arr =
[[108.356, -127.301, -75.584, -71.070, -39.502, -136.831, -26.292, -97.454, 50.199],
 [-212.287, -46.104, -55.411, -41.007, -237.086, -174.814, -188.139, -96.162, -174.913],
 [188.385, -126.047, -56.146, -30.268, -58.152, -186.605, -17.862, -93.289, 106.952]]
Rows and columns are numbered from 0.
Find the entry in row 0 and column 1.
-127.301
The entry directly above the smallest entry: -39.502
Find the entry directly above the largest entry.
-212.287
Find the median entry.
-71.070
The entry in the top-right corner -> 50.199
The bottom-left entry is 188.385
Find the entry in row 1 and column 2.
-55.411
The entry directly below 50.199 -> -174.913
Find the entry in the bottom-right corner.
106.952
Find the entry just left of 106.952.
-93.289
The entry in row 2 and column 2 -> -56.146
Find the entry just left of -174.814.
-237.086
Find the entry at row 0, column 0.
108.356
Find the entry just right of -188.139.
-96.162
The entry just right of the largest entry is -126.047
The entry directly above -188.139 -> -26.292
Find the entry just right of the smallest entry.
-174.814
Find the entry directly below the smallest entry.
-58.152
The entry at row 0, column 2 is -75.584

Questions about the matrix below.
1) Which number is the entry in the bottom-left corner?
2) Which number is the 5th-last entry, reading row by row?
3) Which number is the first entry of the largest entry's row?
4) Which number is the last entry, reading row by row?
5) Which number is the fourth-last entry, reading row by row?
6) Which number is the largest entry in the last column?
7) Which number is the 2nd entry on the diagonal from the top-right corner?
8) Which number is the 1st entry in reading order?
-1	-2	-1	21	9	-35	23	7	30	-5	-5	-6	-14	9
0	-1	-1	-5	-1	23	-15	-1	-8	6	5	6	9	-1
0	0	-1	-3	-10	25	-17	1	-9	5	5	7	5	2
-1	-2	-1	25	11	-23	-7	9	45	-3	-3	-3	-9	11
0	0	-1	-17	-10	43	-23	1	-25	8	8	10	9	2
-1	-1	-1	7	6	-4	-2	7	17	0	0	0	-5	9
0	-1	-1	-9	3	10	8	1	-12	4	3	3	2	1
-1	-1	-1	19	4	-9	-12	5	30	-1	-1	-1	-4	7
0	-1	-1	-13	7	14	6	0	-16	4	3	4	5	-1
0	-1	0	-11	-3	20	8	-5	-28	7	5	5	9	-6
-1	-2	-1	12	14	-27	26	4	18	-3	-3	-4	-8	4
-1	-1	0	1	5	-19	39	2	-7	0	-1	-2	-8	3
1) -1
2) 0
3) -1
4) 3
5) -1
6) 11
7) 9
8) -1

Questions about the row below.
1) The entry just right of the smallest entry?
2) The entry just right of 36?
3) The entry just right of the centre entry?
array([ 36, -35, -28,  -8,  -7, -12,  -3, -41, -17])
1) -17
2) -35
3) -12

16.089	-0.993	-0.978	-1.384	-11.552	-2.662	-3.266	6.426	1.422	11.246
The 2nd entry from the right -> 1.422
The fourth entry -> -1.384
The 2nd entry from the left: -0.993
The entry just left of 1.422 is 6.426
The entry just right of -2.662 -> -3.266
The first entry is 16.089
Report the 5th entry.
-11.552
